In the data rows, zero lies at 4.5, halfway between 4 and 5.
What is the hidden score of each row? Scores go from 0 to 40, and 20 is about the middle. The score is a weighted sum of the row's numbers plus the product of two more (or one squared), each taken from its middle value.
[3 3 3 3 3 3 3 3 3 3 3 3 3 3 3 3 3 3 3 3 3 3 3 3] ~ 20
[3 3 3 3 3 3 3 3 3 3 3 3 3 3 3 3 3 3 3 3 3 3 3 3] ~ 20
[3 3 3 3 3 3 3 3 3 3 3 3 3 3 3 3 3 3 3 3 3 3 3 3] ~ 20
[3 3 3 3 3 3 3 3 3 3 3 3 3 3 3 3 3 3 3 2 3 3 3 3] ~ 20
[3 3 3 3 3 3 3 3 3 3 3 3 3 3 3 3 3 3 3 3 3 3 3 3] ~ 20
[3 3 3 3 3 3 3 3 3 3 3 3 3 3 3 3 3 3 3 3 3 3 3 3] ~ 20
[3 3 3 3 3 3 3 3 3 3 3 3 3 3 3 3 3 3 3 3 3 3 4 4] ~ 20
[3 3 3 3 3 3 3 3 3 3 3 3 3 3 3 3 3 3 3 3 4 4 4 3] ~ 19
[3 3 3 3 3 3 3 3 3 3 3 3 3 3 3 3 3 3 4 4 3 3 3 3] ~ 22
[3 3 3 3 3 3 3 3 3 3 3 3 3 3 3 3 4 4 3 3 3 3 3 3] ~ 19
[3 3 3 3 3 3 3 3 3 3 3 3 3 3 4 4 3 3 3 3 3 3 3 3] ~ 22
[3 3 3 3 3 3 3 3 3 3 3 3 4 4 3 3 3 3 3 3 3 3 3 3] ~ 21
[3 3 3 3 3 3 3 3 3 3 4 4 3 3 3 3 3 3 3 3 3 3 3 3] ~ 20
[3 3 3 3 3 3 3 3 4 4 4 3 3 3 3 3 3 3 3 3 3 3 3 3] ~ 19
[3 3 3 3 3 3 4 4 3 3 3 3 3 3 3 3 3 3 3 3 3 3 3 3] ~ 20
[3 3 3 3 4 4 4 3 3 3 3 3 3 3 3 3 3 3 3 3 3 3 3 3] ~ 21
[3 3 4 4 4 3 4 4 3 3 3 3 3 3 3 3 3 3 3 3 3 3 3 3] ~ 20
[4 4 4 3 3 4 3 3 3 3 3 3 3 3 3 3 3 3 3 3 3 3 3 3] ~ 19
[4 3 4 3 3 3 3 3 3 3 3 3 3 3 3 3 3 3 3 3 3 3 3 3] ~ 18
[3 4 3 3 3 3 3 3 3 3 3 3 3 3 3 3 3 3 3 3 3 3 3 3] ~ 19
[3 3 3 3 3 3 3 3 3 3 3 3 3 3 3 3 3 3 3 3 3 3 3 3] ~ 20
[3 3 3 3 3 3 3 3 3 3 3 3 3 3 3 3 3 3 3 3 3 3 3 3] ~ 20
[3 3 3 3 3 3 3 3 3 3 3 3 3 3 3 3 3 3 3 3 3 3 3 3] ~ 20
[3 3 3 3 3 3 3 3 3 3 3 3 3 3 3 3 3 3 3 3 3 3 3 3] ~ 20
[3 3 3 3 3 3 3 3 3 3 3 3 3 3 3 3 3 3 3 3 3 3 3 3] ~ 20
[3 3 3 3 3 3 3 3 3 3 3 3 3 3 3 3 3 3 3 3 3 3 3 3] ~ 20
[3 3 3 3 3 3 3 3 3 3 3 3 3 3 3 3 3 3 3 3 3 3 3 3] ~ 20
[3 3 3 3 3 3 3 3 3 3 3 3 3 3 3 3 3 3 3 3 3 3 3 3] ~ 20
[3 3 3 3 3 3 3 3 3 3 3 3 3 3 3 3 3 3 3 3 3 3 3 3] ~ 20
[3 3 3 3 3 3 3 3 3 3 3 3 3 3 9 9 6 3 6 6 4 3 4 6] ~ 38
[3 3 3 3 3 3 3 3 3 3 3 3 9 9 6 3 6 6 4 3 4 6 7 6] ~ 19
[3 3 3 3 3 3 3 3 3 3 9 9 6 3 6 6 4 3 4 6 7 6 5 4] ~ 25
[3 3 3 4 3 3 3 3 9 9 6 4 6 6 4 3 4 6 7 6 5 4 4 4] ~ 12
[3 4 3 3 3 3 9 9 6 3 6 6 4 3 4 6 7 6 5 4 4 4 3 3] ~ 18
[3 3 3 3 9 9 6 4 6 6 4 4 5 6 7 6 5 4 4 4 3 3 3 3] ~ 35
[3 3 9 9 7 4 6 6 4 4 4 6 7 6 5 3 4 4 3 3 3 3 3 3] ~ 21
[9 9 6 4 6 6 5 3 4 6 7 6 5 4 4 4 3 3 3 3 4 3 3 4] ~ 13
[6 4 6 6 5 4 4 6 7 6 5 4 4 4 3 3 3 3 3 3 4 4 3 3] ~ 11
[6 6 5 4 4 6 7 7 5 4 4 4 3 3 3 3 3 3 4 4 3 3 3 4] ~ 16
[4 3 5 6 7 6 5 4 4 4 3 3 3 3 3 3 4 4 3 3 3 4 3 4] ~ 19
[5 6 7 7 5 4 4 4 3 3 3 3 3 3 4 4 3 3 3 4 3 4 3 3] ~ 17
[7 7 5 4 4 4 3 3 3 3 3 3 4 4 3 3 3 4 3 4 4 3 4 4] ~ 7
[5 4 4 4 3 3 3 3 4 3 4 4 3 3 3 4 3 4 4 3 4 4 5 5] ~ 12
[4 4 3 3 3 3 4 3 4 4 3 3 4 4 3 4 4 3 4 4 5 6 5 6] ~ 17
[3 3 3 3 3 3 4 4 3 3 4 4 3 4 3 4 4 4 5 6 6 6 6 7] ~ 22
[3 3 3 3 4 4 3 3 3 4 3 4 4 3 3 4 5 6 6 6 7 7 6 4] ~ 27
[3 3 4 4 3 3 4 4 3 5 4 4 3 4 5 6 5 6 6 7 6 5 3 4] ~ 23
[4 4 3 4 4 4 3 4 4 4 4 4 5 6 6 6 7 7 6 4 3 4 4 5] ~ 31
[3 3 4 4 3 5 4 3 4 4 5 6 5 6 7 7 6 5 3 4 4 4 4 3] ~ 19
[4 4 3 4 4 4 4 4 5 6 5 6 7 7 6 5 3 4 4 4 4 4 4 5] ~ 24
[4 5 4 3 4 4 5 6 6 6 7 7 6 5 3 4 4 4 4 3 4 4 5 5] ~ 20
[4 4 4 4 5 6 6 6 7 7 6 5 3 4 4 4 4 4 4 5 5 5 4 3] ~ 14
[4 4 5 6 5 6 7 7 6 5 3 4 4 4 4 4 4 5 5 5 4 3 3 5] ~ 17
[5 6 6 6 7 7 6 5 3 4 4 5 4 4 4 4 5 5 4 3 3 5 6 6] ~ 19
[6 6 7 7 6 5 3 4 4 5 4 3 4 5 5 5 4 4 3 5 6 6 6 6] ~ 6
[7 7 6 5 3 4 4 5 4 4 4 5 5 5 4 3 3 5 6 6 6 6 7 6] ~ 21
[6 5 3 4 4 4 4 4 4 5 5 5 4 4 3 5 6 6 6 7 7 6 4 3] ~ 27
[3 4 4 5 4 4 4 5 5 5 4 4 3 5 6 6 6 7 7 6 5 3 4 4] ~ 23
[3 5 6 5 4 4 4 6 5 4 3 4 3 4 4 4 4 5 5 4 3 3 5 5] ~ 19
[6 5 4 4 5 6 5 4 3 3 3 4 4 4 4 5 5 4 4 3 5 5 5 5] ~ 21
[4 4 4 6 5 4 3 3 3 4 4 4 4 5 5 4 4 4 5 5 5 5 4 3] ~ 25
[5 6 5 4 3 3 3 4 4 4 4 5 5 4 3 3 5 5 5 4 4 3 3 4] ~ 17
[5 4 3 3 3 4 4 4 4 5 5 4 4 4 5 5 6 5 4 4 3 4 4 3] ~ 26
[3 4 3 4 4 4 4 5 5 4 3 3 5 5 5 5 4 3 3 4 4 4 3 3] ~ 25
[3 4 4 4 4 5 5 4 4 4 5 5 6 5 4 4 3 4 4 4 3 3 3 3] ~ 25
[4 4 4 5 5 4 3 4 5 5 6 5 4 4 3 4 4 3 3 3 3 3 4 5] ~ 22
[5 5 5 4 4 4 5 6 5 5 4 4 3 4 4 4 3 3 3 3 4 5 5 4] ~ 16
[6 5 4 4 5 5 6 5 4 3 3 5 4 4 3 3 3 3 4 5 5 4 3 3] ~ 13
[4 4 5 6 6 5 4 4 3 4 4 4 3 3 3 3 4 5 5 4 3 3 3 4] ~ 20
[5 5 6 5 4 3 3 4 4 4 3 3 3 3 4 5 5 4 3 3 3 4 3 4] ~ 16
[6 5 4 4 4 4 4 4 3 3 3 3 4 5 5 4 3 3 3 3 3 3 4 6] ~ 16
[4 4 3 4 4 4 4 3 3 3 4 5 5 4 3 3 3 4 3 3 4 6 4 4] ~ 19
[4 5 4 4 3 3 3 3 4 5 5 4 3 3 3 4 3 3 4 6 5 4 3 4] ~ 16
[4 4 3 3 3 4 4 5 6 4 4 3 3 4 3 3 4 6 5 4 3 4 6 6] ~ 20
[4 3 3 3 4 5 5 4 3 3 3 4 3 3 4 6 5 4 3 4 6 7 7 6] ~ 23
[3 3 4 5 6 4 3 3 3 4 3 4 4 6 5 4 3 4 6 7 7 6 4 3] ~ 23
[4 5 6 4 3 3 3 4 4 4 4 6 5 4 3 4 6 7 7 6 5 4 3 5] ~ 18
[6 4 3 3 3 4 4 4 4 6 5 4 3 4 6 7 7 6 4 3 3 5 7 8] ~ 16
[3 3 3 4 3 4 4 6 5 4 3 4 6 7 7 7 5 3 3 5 7 8 6 4] ~ 33
[3 4 3 4 4 6 5 4 3 5 6 7 7 7 5 3 3 5 7 8 7 5 3 4] ~ 28
[3 3 4 6 5 4 3 4 6 7 7 7 5 4 3 5 7 8 7 5 3 4 5 6] ~ 35
[4 6 5 4 3 4 6 7 7 7 5 4 3 5 7 8 7 5 3 4 5 6 5 4] ~ 19
[5 4 3 4 6 7 7 7 5 4 3 5 7 9 7 5 3 4 5 6 5 4 4 5] ~ 30
[3 5 6 7 7 7 5 4 3 5 7 8 7 5 3 4 5 6 5 4 4 6 7 7] ~ 23
[6 7 7 7 5 4 3 5 7 8 7 5 3 4 5 6 6 4 4 6 7 7 7 4] ~ 25
[7 7 5 4 3 5 7 8 7 5 3 4 5 6 5 4 4 6 7 7 6 5 4 6] ~ 12
[5 4 3 5 7 9 7 5 3 4 5 6 6 4 4 6 7 7 7 4 4 7 7 6] ~ 37
[4 4 4 4 4 4 4 4 4 4 5 6 7 7 7 8 7 7 6 4 3 5 5 4] ~ 31
[5 4 4 4 4 4 4 4 5 6 7 7 7 8 7 7 6 4 3 5 5 4 5 6] ~ 27
[4 4 4 4 4 4 5 6 7 7 7 8 7 7 6 4 4 5 5 4 5 6 7 6] ~ 17
[4 4 4 4 5 6 7 7 7 8 7 7 5 4 3 5 5 5 5 6 7 7 7 6] ~ 22
[4 4 5 7 7 7 7 8 7 7 6 4 3 5 5 4 5 6 7 7 7 6 4 4] ~ 21
[5 6 7 7 7 8 8 7 6 4 3 5 5 5 5 6 7 7 7 6 4 4 3 3] ~ 11
[7 7 7 8 8 7 6 4 3 5 5 5 5 6 7 7 7 6 4 4 3 4 3 4] ~ 26
[7 8 8 7 6 4 3 5 5 5 5 6 7 7 7 6 5 4 3 4 3 3 4 3] ~ 19
[8 7 6 4 4 5 5 4 5 6 7 7 7 6 5 3 3 3 3 3 4 3 3 3] ~ 11
[6 4 4 5 6 4 5 6 7 7 7 6 5 4 3 4 3 3 4 3 3 3 3 3] ~ 18
[4 5 5 5 5 6 7 7 7 6 5 3 3 4 3 3 4 3 3 3 3 3 3 3] ~ 15
[5 5 5 6 7 7 7 6 4 4 3 4 3 4 4 3 3 3 3 3 3 3 3 3] ~ 18
[5 6 7 7 7 6 5 4 3 4 3 4 4 3 3 3 3 3 3 3 3 3 3 3] ~ 15
[7 7 7 6 5 4 3 4 3 3 4 3 3 3 3 3 3 3 3 3 3 3 3 3] ~ 11
[7 6 5 4 3 4 3 4 4 3 3 3 3 3 3 3 3 3 3 3 3 3 3 3] ~ 13
[5 4 3 4 3 4 4 3 3 3 3 3 3 3 3 3 3 3 3 3 3 3 3 3] ~ 17
[3 4 4 4 4 3 3 3 3 3 3 3 3 3 3 3 3 3 3 3 3 3 3 3] ~ 18
[4 4 4 3 3 3 3 3 3 3 3 3 3 3 3 3 3 3 3 3 3 3 3 3] ~ 17
[4 3 3 3 3 3 3 3 3 3 3 3 3 3 3 3 3 3 3 3 3 3 3 3] ~ 19
[3 3 3 3 3 3 3 3 3 3 3 3 3 3 3 3 3 3 3 3 3 3 9 9] ~ 24
[3 3 3 3 3 3 3 3 3 3 3 3 3 3 3 3 3 3 3 3 9 9 7 3] ~ 11
[3 3 3 3 3 3 3 3 3 3 3 3 3 3 3 3 9 9 8 4 7 7 5 3] ~ 25
[3 3 3 3 3 3 3 3 3 3 3 3 3 3 9 9 7 3 7 7 5 3 5 5] ~ 36
[3 3 3 3 3 3 3 3 3 3 3 3 9 9 8 3 7 7 5 3 5 5 3 3] ~ 26
[3 3 3 3 3 3 3 3 3 3 9 9 8 4 7 7 5 3 5 5 4 3 4 4] ~ 36
[3 3 3 3 3 3 3 3 9 9 8 4 7 7 5 3 5 5 3 3 4 4 3 3] ~ 14
[3 3 3 3 3 3 9 9 7 4 7 7 5 4 5 5 3 3 4 4 3 3 3 3] ~ 10
[3 3 3 3 9 9 8 4 7 7 5 4 5 5 4 3 4 4 3 3 3 3 9 9] ~ 17
[3 3 3 3 3 3 3 3 3 3 3 3 3 3 3 3 3 3 3 3 3 3 4 4] ~ 20
[3 3 3 3 3 3 3 3 3 3 3 3 3 3 2 3 3 3 3 3 4 5 4 3] ~ 19
[3 3 3 3 3 3 3 3 3 3 3 3 3 3 3 3 3 3 4 5 4 3 5 5] ~ 23
[3 3 3 3 3 3 3 3 3 3 3 3 3 3 3 3 4 5 4 3 5 5 5 3] ~ 16
[3 3 3 3 3 3 3 3 3 3 3 3 3 3 4 5 4 3 5 5 5 3 5 6] ~ 25
[3 3 3 3 3 3 3 3 3 3 3 3 4 5 4 3 5 5 5 3 5 6 5 5] ~ 21
[3 3 3 3 3 3 3 3 3 3 4 5 4 3 5 5 5 3 5 6 6 5 4 5] ~ 27
[3 3 3 3 3 3 3 3 4 5 4 3 5 5 5 3 5 6 6 5 5 5 3 4] ~ 20
[3 3 3 3 3 3 4 5 4 3 5 5 5 3 5 6 6 5 5 5 3 4 5 5] ~ 32
[3 3 3 3 4 5 4 3 5 5 5 3 5 6 6 5 5 5 4 4 5 5 4 3] ~ 26
[3 3 4 5 4 3 5 5 5 3 5 6 6 5 5 5 3 5 5 5 4 3 4 4] ~ 11
[4 5 4 3 5 5 5 3 5 6 6 5 5 5 4 4 6 5 4 3 3 4 4 3] ~ 19
[4 4 5 5 5 3 5 6 6 5 4 5 3 5 5 5 4 3 4 4 4 3 3 4] ~ 13
[5 5 5 3 5 7 6 5 5 5 4 5 5 4 4 3 4 4 3 3 3 4 5 6] ~ 17
[5 3 5 6 6 5 5 5 3 5 6 5 4 3 4 4 3 3 3 4 6 7 6 5] ~ 17
[5 6 6 5 5 5 3 5 5 5 4 3 4 4 3 3 3 4 6 7 6 5 4 4] ~ 17
[6 6 5 5 4 5 6 5 4 3 4 4 3 3 3 5 6 7 6 5 4 3 5 6] ~ 15
[5 5 3 5 5 5 4 3 4 4 4 3 3 4 5 7 6 6 4 4 5 6 6 6] ~ 19
[4 5 5 5 4 3 4 4 4 3 3 5 6 7 7 6 4 4 5 6 6 7 4 3] ~ 13
[6 5 4 3 4 4 4 3 3 5 6 7 6 6 4 4 5 6 7 7 5 4 7 9] ~ 23
[4 3 4 4 3 3 3 5 6 7 6 6 4 4 5 6 6 7 5 3 8 9 9 9] ~ 16
[4 3 3 4 5 7 7 6 5 4 5 6 7 7 4 3 8 9 9 9 9 6 3 5] ~ 25
[3 5 6 7 6 6 4 4 5 6 7 7 5 4 8 9 9 9 9 6 3 5 6 7] ~ 33
[6 7 7 6 4 4 5 6 7 7 5 4 8 9 9 9 9 6 3 5 6 8 7 6] ~ 16
[7 6 4 4 5 7 7 7 5 3 8 9 9 9 9 6 3 5 6 7 7 7 5 4] ~ 20
[4 4 5 6 7 7 5 4 8 9 9 9 9 6 3 5 6 8 7 7 5 4 5 6] ~ 23
[5 6 7 7 5 4 8 9 9 9 9 6 4 5 7 7 7 7 6 4 4 6 8 9] ~ 17
[7 7 5 4 8 9 9 9 9 6 3 5 7 7 7 7 6 4 5 6 8 9 9 7] ~ 22
[4 5 6 6 6 7 7 7 4 3 4 4 3 3 5 4 4 4 6 8 8 7 5 3] ~ 18
[6 6 6 8 7 6 5 3 4 4 3 4 5 4 4 4 6 8 8 7 5 3 4 4] ~ 17
[6 7 7 7 5 3 4 4 3 4 5 5 4 4 6 8 8 7 5 3 4 4 4 3] ~ 18
[7 7 5 3 4 4 3 4 5 4 4 4 6 8 8 7 5 3 4 4 4 3 4 5] ~ 25
[5 3 4 4 3 4 5 5 4 4 6 8 9 7 5 3 4 4 4 3 4 5 5 5] ~ 25
[4 4 4 4 5 5 4 4 6 8 9 7 5 3 4 4 4 3 4 5 5 5 5 4] ~ 23
[3 4 5 4 4 4 6 9 9 7 5 3 4 4 4 3 4 5 5 5 5 4 3 3] ~ 13
[5 5 4 4 6 8 9 8 5 3 4 4 4 3 4 5 5 5 5 4 3 3 3 4] ~ 28
[4 4 7 9 9 8 5 3 4 4 4 3 4 5 5 5 5 4 3 3 3 4 4 4] ~ 27
[7 8 9 8 5 3 4 4 4 3 4 5 5 5 5 4 3 3 3 4 4 4 5 6] ~ 6
[9 8 5 3 4 5 4 3 4 5 5 6 5 4 3 3 3 4 4 4 5 6 7 7] ~ 10
[5 3 4 4 4 3 4 5 6 5 5 4 3 3 3 4 4 4 5 6 7 8 7 7] ~ 17
[4 4 4 3 4 6 6 5 5 4 3 3 3 4 4 4 5 6 7 8 8 7 6 5] ~ 17
[4 3 4 6 6 6 5 4 3 3 3 4 4 4 5 6 8 8 8 7 5 5 5 5] ~ 36
[4 6 6 5 5 4 3 3 3 4 4 4 5 6 8 8 8 7 6 6 5 5 4 4] ~ 29
[5 6 5 4 3 3 3 4 4 4 5 7 7 8 8 7 6 5 5 5 4 5 3 3] ~ 24
[5 4 3 3 3 4 4 4 5 6 8 8 8 7 6 5 5 5 4 5 3 3 3 3] ~ 28
[3 4 3 4 4 4 5 6 8 8 8 7 6 5 5 5 4 5 3 3 4 3 4 5] ~ 19
[4 4 4 4 5 7 8 8 8 7 6 6 5 5 4 5 3 3 4 3 4 5 6 6] ~ 20
[4 5 5 7 8 8 8 7 6 6 5 5 4 5 3 3 4 3 4 5 7 6 5 4] ~ 18
[5 7 8 8 8 7 6 6 5 5 4 5 3 3 4 3 4 5 6 6 5 4 3 3] ~ 8
[8 8 8 7 6 6 5 5 4 5 3 3 4 3 4 5 7 6 5 4 3 3 3 4] ~ 6
[8 7 6 6 5 5 4 5 3 3 4 3 4 6 7 6 5 4 3 3 3 4 4 5] ~ 19
[6 6 5 5 4 5 3 3 4 3 4 5 7 6 5 4 3 3 3 4 4 6 6 5] ~ 21
[5 5 4 5 3 3 4 3 4 6 7 6 5 4 3 3 3 4 4 6 6 5 5 6] ~ 8
[4 5 3 3 4 3 4 5 7 6 5 4 3 3 3 4 5 6 6 5 5 5 6 6] ~ 17
[3 4 4 3 4 6 7 6 5 4 3 3 3 4 5 5 6 5 5 6 6 6 5 7] ~ 23
[4 3 4 6 7 6 5 4 3 3 3 4 4 5 6 5 5 6 6 6 6 7 5 5] ~ 26
[4 6 7 6 5 4 3 3 3 4 5 5 5 5 5 6 6 6 5 7 6 5 4 4] ~ 20
[5 5 5 3 3 3 3 4 5 6 5 5 4 3 5 6 8 8 7 5 3 4 4 4] ~ 24
[5 4 4 3 3 4 5 6 5 5 4 3 5 7 8 8 7 5 4 4 4 5 4 3] ~ 31
[4 3 3 4 5 6 5 5 4 3 5 6 8 8 7 5 4 4 4 5 4 4 5 7] ~ 34
[3 4 5 6 5 5 4 4 5 6 8 8 6 5 3 4 4 4 4 3 5 7 7 7] ~ 23
[5 6 5 5 4 4 5 6 8 8 7 5 3 4 4 5 4 3 5 7 7 7 7 5] ~ 20
[5 5 4 3 5 7 8 8 7 5 4 4 4 5 4 4 5 7 7 7 7 6 4 3] ~ 11
[4 4 5 6 8 8 7 5 4 4 4 5 4 3 6 7 7 8 7 6 4 3 5 6] ~ 27
[5 7 8 8 7 5 4 4 4 5 4 3 6 7 7 8 7 6 4 4 5 6 7 8] ~ 9
[8 8 7 5 4 4 4 5 4 3 6 7 8 8 7 6 4 3 5 6 7 9 9 9] ~ 23
[4 4 4 5 4 4 6 7 7 8 7 6 4 3 5 6 7 9 9 9 9 8 5 4] ~ 18
[4 5 4 4 5 7 8 8 7 6 4 3 5 6 7 9 9 9 9 8 6 4 3 5] ~ 30
[6 7 7 8 7 6 4 3 5 6 8 9 9 9 9 8 6 4 4 5 5 5 5 6] ~ 29
[8 8 7 6 4 4 5 6 8 9 9 9 9 8 6 4 4 5 5 6 5 6 6 6] ~ 14
[7 6 4 4 5 6 8 9 9 9 9 8 6 4 4 5 5 5 5 6 6 6 6 5] ~ 20
[5 3 5 6 7 9 9 9 9 8 6 4 4 5 5 5 5 6 6 7 6 5 4 5] ~ 20
[5 6 8 9 9 9 9 8 6 4 3 5 5 5 5 6 7 7 6 4 4 5 5 5] ~ 16
[8 9 9 9 9 8 6 4 4 5 5 5 5 6 7 7 6 5 4 5 5 4 3 4] ~ 24
[9 9 9 8 6 4 4 5 5 5 5 6 7 7 6 5 4 5 5 4 3 4 5 7] ~ 10
[9 8 6 4 4 5 6 5 5 6 7 7 6 5 4 5 5 5 3 4 5 7 7 6] ~ 8
[6 4 4 5 5 5 5 6 7 7 6 5 4 5 5 4 3 4 6 7 7 6 5 4] ~ 18
[4 5 5 6 5 6 7 7 6 5 4 5 6 5 3 4 6 7 7 6 5 4 3 3] ~ 20
[5 5 5 6 7 7 6 5 5 5 6 5 3 4 5 7 7 6 5 4 3 3 3 4] ~ 27
[5 6 7 7 6 5 4 5 6 4 3 4 6 7 7 7 5 4 3 3 3 4 4 4] ~ 19
[7 7 6 5 4 5 6 5 3 4 6 7 8 7 5 4 3 3 3 4 4 4 4 4] ~ 19
[6 5 4 5 6 4 3 4 6 7 7 6 5 4 4 3 3 4 4 5 5 4 5 6] ~ 13
[4 5 6 5 3 4 5 7 7 6 5 4 4 3 3 4 4 4 4 4 5 6 5 5] ~ 13
[6 5 3 4 6 7 8 7 5 4 4 3 3 4 4 5 4 4 5 6 5 5 4 3] ~ 23
